128 stands for zero in the data rows.
Here are some points:
76,79,158,157,162,171,172,96,140,182,175,131,159,168,111,76,178,183,178,89,109,81,135,99
154,124,139,179,178,126,107,85,107,145,156,147,118,159,94,93,169,180,169,120,109,102,116,117
182,163,85,86,93,106,94,153,116,177,183,119,91,86,128,161,92,85,85,141,153,132,124,181
173,143,75,90,87,149,135,171,104,102,174,111,106,74,100,165,78,75,115,151,113,135,140,115
100,127,174,162,134,111,162,151,125,99,114,112,135,100,165,155,137,159,126,111,118,80,143,159
89,107,167,147,113,78,176,89,117,144,75,145,115,164,113,169,151,145,125,81,143,89,111,103
152,124,115,154,91,89,78,99,78,178,147,175,81,115,165,170,175,100,114,137,180,93,74,77
172,145,102,147,170,143,86,128,103,165,178,112,110,81,91,157,86,83,74,152,99,148,168,135
115,87,114,134,120,91,156,122,129,143,88,135,140,161,183,96,156,171,175,153,100,124,106,119
166,183,113,76,105,122,82,175,179,135,171,76,156,74,148,167,99,82,141,107,84,128,176,160
107,87,128,137,112,164,125,106,108,140,117,177,94,143,139,113,141,160,172,165,122,87,109,112
88,118,162,183,181,97,139,77,97,154,75,159,102,174,85,79,172,166,170,159,149,154,120,119
130,128,105,100,95,107,93,111,103,126,127,146,117,138,183,139,152,140,83,110,144,144,104,89
139,74,132,177,116,79,78,90,85,164,144,177,77,155,73,95,171,91,74,137,179,105,94,103
78,118,146,111,152,171,150,129,173,100,144,97,149,132,79,91,167,138,87,99,89,93,163,121
139,181,145,119,137,141,123,162,178,119,99,85,180,177,180,115,153,179,151,113,94,141,159,166
99,151,164,118,140,157,151,155,177,116,91,124,143,119,151,125,152,181,145,96,85,91,178,164
123,105,113,116,88,110,161,144,110,117,148,120,171,95,155,118,114,97,147,99,143,146,117,122
132,114,117,152,164,176,103,144,147,133,113,153,115,107,121,106,118,126,75,98,139,175,124,144
94,109,119,159,163,171,102,123,83,95,107,145,182,160,154,144,130,117,131,101,156,182,89,102
166,152,136,77,146,182,171,165,159,85,140,136,136,94,145,151,85,143,80,128,78,163,182,182
150,107,104,164,126,165,120,78,89,182,177,166,79,124,109,130,174,121,103,142,173,78,88,90
171,150,80,73,94,153,171,178,183,92,149,76,96,76,120,156,75,113,182,165,96,162,168,132
179,178,93,131,104,116,83,142,107,127,138,109,154,148,181,141,90,92,124,146,128,173,126,134
105,77,143,165,180,164,138,109,134,80,90,117,139,143,159,110,171,175,144,79,116,96,139,123
115,135,179,136,135,91,142,125,139,97,106,116,125,106,131,99,119,111,94,92,128,108,151,135
162,150,76,93,91,105,158,135,89,117,160,142,158,141,168,165,93,79,135,166,176,160,99,109
139,130,159,162,111,93,123,116,80,149,135,172,74,104,77,162,100,89,75,143,150,179,101,95
97,143,159,126,120,119,176,120,147,125,143,103,152,154,142,108,132,107,164,167,96,76,150,147
178,175,89,74,79,151,143,167,154,111,141,75,120,79,159,180,92,94,92,127,79,115,157,160
154,95,174,109,83,115,86,134,78,147,129,134,94,147,182,162,96,100,94,152,148,181,84,75
84,126,152,133,169,181,156,130,143,119,80,134,142,133,135,116,145,172,176,175,93,107,144,154
141,147,87,95,92,121,140,157,86,169,137,181,75,92,91,127,94,85,81,155,173,166,90,101
178,122,111,170,99,95,87,79,81,172,81,157,124,152,78,182,167,137,85,114,179,145,78,83
170,151,78,78,74,158,175,174,133,104,153,150,89,73,92,166,76,119,125,173,76,153,119,136
120,104,130,82,112,143,128,148,164,73,83,101,145,102,161,168,115,152,113,121,114,152,165,164
95,100,164,182,164,121,90,89,102,126,83,140,126,150,170,82,146,147,178,138,144,77,118,107
160,152,93,87,77,134,80,173,127,90,167,154,90,76,150,171,82,87,101,149,129,182,98,85
165,167,74,86,76,78,115,142,76,141,164,140,159,113,113,108,81,75,88,167,175,95,80,81
144,119,83,121,164,154,115,181,149,75,147,101,173,101,166,169,74,86,79,132,83,172,139,116
169,176,121,93,148,174,172,172,170,84,137,74,118,81,141,172,85,137,96,125,73,167,180,180
164,153,147,102,145,174,171,165,174,124,128,75,160,89,124,92,102,143,174,165,74,98,171,171
133,158,172,92,157,119,149,143,151,83,141,94,157,124,140,173,137,159,132,87,135,79,175,167
129,145,103,89,86,177,160,145,99,94,165,174,90,91,127,165,108,105,121,150,157,140,136,94
142,180,80,91,95,148,173,178,138,141,164,86,172,98,169,157,73,76,99,143,82,180,112,125
179,131,127,160,121,116,140,106,109,117,97,147,104,139,149,183,130,129,107,87,133,79,132,177
87,147,150,158,160,167,147,130,134,100,77,103,134,140,119,172,136,153,100,97,97,106,121,156
140,182,144,81,132,101,124,128,160,115,124,108,124,100,75,171,118,157,74,79,87,104,113,178
110,165,123,124,129,117,76,100,126,79,96,120,105,118,104,83,154,149,172,171,142,115,113,141
Here are 16 more points, each followed by its number:
177,175,87,80,117,170,170,176,145,165,182,81,100,75,129,132,79,84,110,166,117,116,162,175 0
138,105,86,161,174,128,74,130,132,160,160,132,76,93,74,133,109,90,133,156,137,113,120,130 1
130,139,137,130,121,178,132,87,169,101,148,141,117,149,91,78,165,177,158,133,130,94,91,81 2
85,110,143,172,109,84,89,133,124,124,96,124,86,157,171,119,137,99,119,83,141,158,81,114 3
132,179,101,92,98,128,121,146,130,121,125,105,169,164,172,133,98,154,161,152,124,124,137,111 4
155,162,110,76,85,180,112,173,155,118,178,81,119,76,115,160,80,88,101,122,82,183,173,157 5
136,141,94,107,127,156,177,160,137,150,167,110,147,90,119,131,89,128,179,182,92,122,148,152 6
87,125,124,131,145,136,181,109,149,161,127,123,133,137,146,90,173,181,158,85,121,143,148,91 7
77,137,162,116,144,123,181,107,179,139,121,95,122,109,141,105,158,167,142,100,95,144,123,130 8
148,154,103,112,118,167,132,166,151,134,130,88,177,132,160,132,83,88,114,115,115,173,133,121 9
78,98,169,122,150,158,178,118,144,102,121,91,152,145,117,148,121,123,106,94,123,169,141,139 10
175,133,98,109,101,81,73,108,83,156,119,157,74,129,107,107,169,107,84,140,167,104,75,91 11
127,85,173,98,126,117,92,119,121,157,161,114,133,110,84,177,101,95,77,122,128,130,140,156 12
82,123,149,169,142,133,155,97,122,131,76,128,169,175,152,83,161,169,118,78,132,160,162,173 13
159,98,76,85,86,172,152,175,136,82,122,109,114,74,147,115,79,77,171,181,105,170,160,111 14
74,120,163,180,182,161,167,133,166,137,76,94,177,180,182,143,146,172,135,78,89,109,158,161 15
Which of these numbered points is nearest to each point below, ignoring the direction in which the first points spread most? Its number follows each.
123,155,128,111,171,179,157,162,143,106,123,154,160,97,150,149,106,165,177,168,100,169,144,152 > 6
147,75,129,144,130,173,97,81,75,131,131,181,85,167,82,107,162,162,175,150,172,90,85,76 > 2
143,117,130,150,123,79,102,125,123,98,94,142,84,137,175,130,154,98,109,126,159,123,128,76 > 3
74,83,158,165,140,139,147,114,132,84,78,126,134,138,109,87,157,177,183,154,103,154,147,128 > 14
83,157,183,141,162,137,168,140,167,88,81,150,166,134,117,88,143,178,145,80,99,178,173,179 > 13
131,172,142,159,180,159,161,180,176,74,134,73,161,81,146,154,99,150,130,105,75,147,167,177 > 15
145,79,126,172,152,85,89,104,98,122,129,133,137,108,148,173,161,124,99,135,140,87,100,143 > 12
145,99,175,124,93,98,100,109,94,177,176,149,85,115,87,161,124,125,180,174,165,89,92,127 > 12
154,153,91,170,150,114,90,152,78,175,181,126,83,107,130,150,89,80,167,182,150,117,107,93 > 1
113,102,95,127,111,148,183,118,109,141,159,118,113,122,122,99,139,148,130,97,92,152,121,118 > 7
181,171,112,114,104,92,85,121,146,135,143,128,179,179,112,143,134,145,171,164,115,141,109,109 > 4
91,82,168,171,116,130,180,76,79,113,95,183,87,178,85,87,177,176,145,118,177,81,80,116 > 2
73,81,178,181,183,169,154,80,122,140,104,95,144,176,114,78,183,163,117,75,122,111,174,126 > 10
172,177,168,135,156,153,132,115,158,122,92,137,171,162,121,75,135,144,149,73,91,156,178,182 > 13
160,150,100,119,107,100,110,143,158,94,146,100,102,96,110,170,102,141,141,107,122,164,152,150 > 5
98,132,156,102,159,145,173,136,161,147,169,91,123,128,89,101,134,150,127,89,102,131,153,155 > 8
164,80,76,101,74,80,84,148,87,167,165,167,124,130,127,123,115,77,73,157,168,173,78,73 > 11
95,161,161,91,106,150,160,149,156,115,87,76,171,142,177,96,113,153,143,98,89,162,173,183 > 13
119,156,87,83,103,125,83,182,142,90,126,137,119,84,99,152,87,84,139,122,117,180,159,156 > 5
176,169,110,132,124,92,134,113,144,174,173,105,91,113,140,150,104,114,116,96,146,92,101,172 > 0
111,101,163,175,170,108,112,141,119,85,86,123,115,127,131,181,133,120,100,108,106,91,146,172 > 12
156,78,120,177,73,76,76,73,74,176,96,182,73,174,76,128,169,107,105,138,183,74,73,117 > 11
183,166,73,78,75,83,75,150,86,162,174,160,75,84,76,183,129,76,79,172,173,145,74,88 > 11
76,85,137,150,107,94,169,86,102,165,108,180,139,156,137,86,177,180,165,111,160,85,96,96 > 7
101,142,166,178,183,172,175,154,181,76,111,79,156,85,108,182,112,170,155,88,74,127,178,176 > 15
Now 16 new points, numbered from 0 again:
160,80,175,148,133,81,122,83,123,173,91,143,163,180,119,104,158,110,120,92,139,83,154,149 0
114,96,130,178,171,131,128,88,139,109,93,149,100,136,93,129,147,146,165,171,162,111,114,97 1
96,141,149,134,107,160,137,91,115,178,84,138,110,143,89,119,159,158,139,81,132,133,143,95 2
124,94,117,135,108,132,179,98,85,162,179,158,79,172,156,89,134,111,98,123,155,128,88,113 3
146,87,108,163,182,113,106,113,112,142,138,144,164,121,86,113,128,110,140,113,143,177,133,98 4
104,116,94,171,173,119,122,102,137,91,113,131,112,171,174,138,123,156,165,179,134,140,126,133 5
109,76,144,178,155,75,83,74,106,180,117,174,102,171,73,100,182,119,134,91,178,73,85,158 6
146,178,96,104,117,114,94,159,111,93,162,111,96,94,134,136,124,175,86,148,124,128,126,143 7
174,120,74,168,159,100,73,99,95,156,164,165,78,96,78,147,98,78,78,168,160,85,87,84 8
125,104,120,104,101,103,180,103,117,101,116,139,178,168,87,110,127,96,102,102,166,163,138,117 9
92,89,111,145,157,120,106,79,87,163,84,168,164,178,108,79,167,137,153,145,153,74,89,74 10
144,91,91,182,173,123,81,104,156,98,128,141,111,110,87,135,170,132,96,128,140,129,114,129 11
113,97,154,136,79,82,88,93,97,158,139,153,82,116,103,74,163,165,149,145,152,94,97,87 12
104,132,133,177,178,149,124,134,141,164,172,94,126,92,129,116,128,132,119,119,84,180,141,153 13
141,144,178,122,156,122,146,170,177,78,158,109,156,82,118,160,81,134,164,161,104,157,161,166 14
157,75,117,156,124,118,80,103,79,163,119,171,153,173,160,132,156,109,112,119,181,153,76,79 15
Which of these numbered points is nearest to each point below, ignoring the direction in which the first points spread most? Its number follows each.
163,97,85,176,122,73,75,94,73,178,162,183,74,114,104,142,141,73,104,156,182,145,73,78 > 8
108,136,104,113,154,180,139,139,167,126,139,129,99,99,88,152,115,112,160,178,138,80,102,105 > 1
90,81,156,160,89,74,74,74,74,181,101,175,80,170,86,84,171,169,180,169,171,84,86,81 > 12
86,84,170,145,149,165,126,101,145,146,74,148,128,153,100,120,153,167,133,76,106,124,161,150 > 2
177,169,81,103,168,169,103,175,146,96,168,141,149,78,136,166,74,81,80,147,86,122,180,176 > 11
137,161,150,100,80,85,96,139,138,173,180,122,111,106,115,145,104,120,137,126,150,79,113,96 > 12
100,90,111,164,78,93,119,88,90,183,173,156,89,156,116,130,157,87,81,112,177,126,98,78 > 3
153,137,96,155,92,134,167,147,89,108,165,125,105,83,167,137,112,106,77,147,147,137,106,123 > 3
77,81,140,110,155,160,128,127,118,109,82,135,138,177,173,114,149,163,156,145,142,126,130,146 > 5
119,135,106,173,165,140,99,97,99,147,120,135,121,137,89,179,126,135,157,180,171,126,84,98 > 1
119,173,78,76,102,137,146,183,183,75,172,80,143,77,158,150,73,82,97,154,83,183,157,162 > 5
147,86,98,108,97,92,87,152,96,149,177,133,97,87,75,160,92,78,107,110,159,86,125,133 > 6
125,77,91,137,76,89,82,134,77,133,135,171,158,179,143,122,129,89,78,144,175,174,75,93 > 15
118,134,135,143,125,134,182,137,162,162,143,104,107,129,111,129,116,135,154,169,151,114,129,132 > 1
143,101,171,158,146,90,130,76,119,113,73,152,165,181,172,89,182,182,113,77,136,76,108,169 > 0
75,100,160,180,177,99,78,80,107,151,98,155,151,158,83,119,155,164,110,103,137,141,137,108 > 4
165,127,161,84,90,112,133,178,148,128,146,115,165,112,164,168,85,79,107,130,107,178,118,159 > 0
140,92,115,115,97,158,117,128,102,171,145,156,120,158,175,163,111,115,113,132,158,171,138,82 > 15
113,176,149,128,169,155,125,152,175,156,169,77,165,127,150,89,106,148,106,101,79,159,179,178 > 13
86,88,116,148,121,99,159,114,94,97,81,180,113,157,105,141,170,118,141,86,166,139,83,122 > 9
96,136,118,99,88,132,111,150,126,128,98,122,147,100,92,145,107,99,127,108,116,160,162,124 > 2
168,142,123,108,128,101,108,124,128,167,171,127,112,120,98,137,160,97,78,129,107,137,127,130 > 6
151,167,175,88,110,83,107,154,98,138,170,107,81,83,110,102,107,95,82,147,162,166,82,106 > 12
128,122,176,146,132,94,136,96,133,166,162,128,95,144,128,93,143,113,87,84,152,147,115,108 > 3
117,90,171,166,136,77,106,112,131,173,99,170,93,144,83,80,168,128,111,90,136,85,117,121 > 6
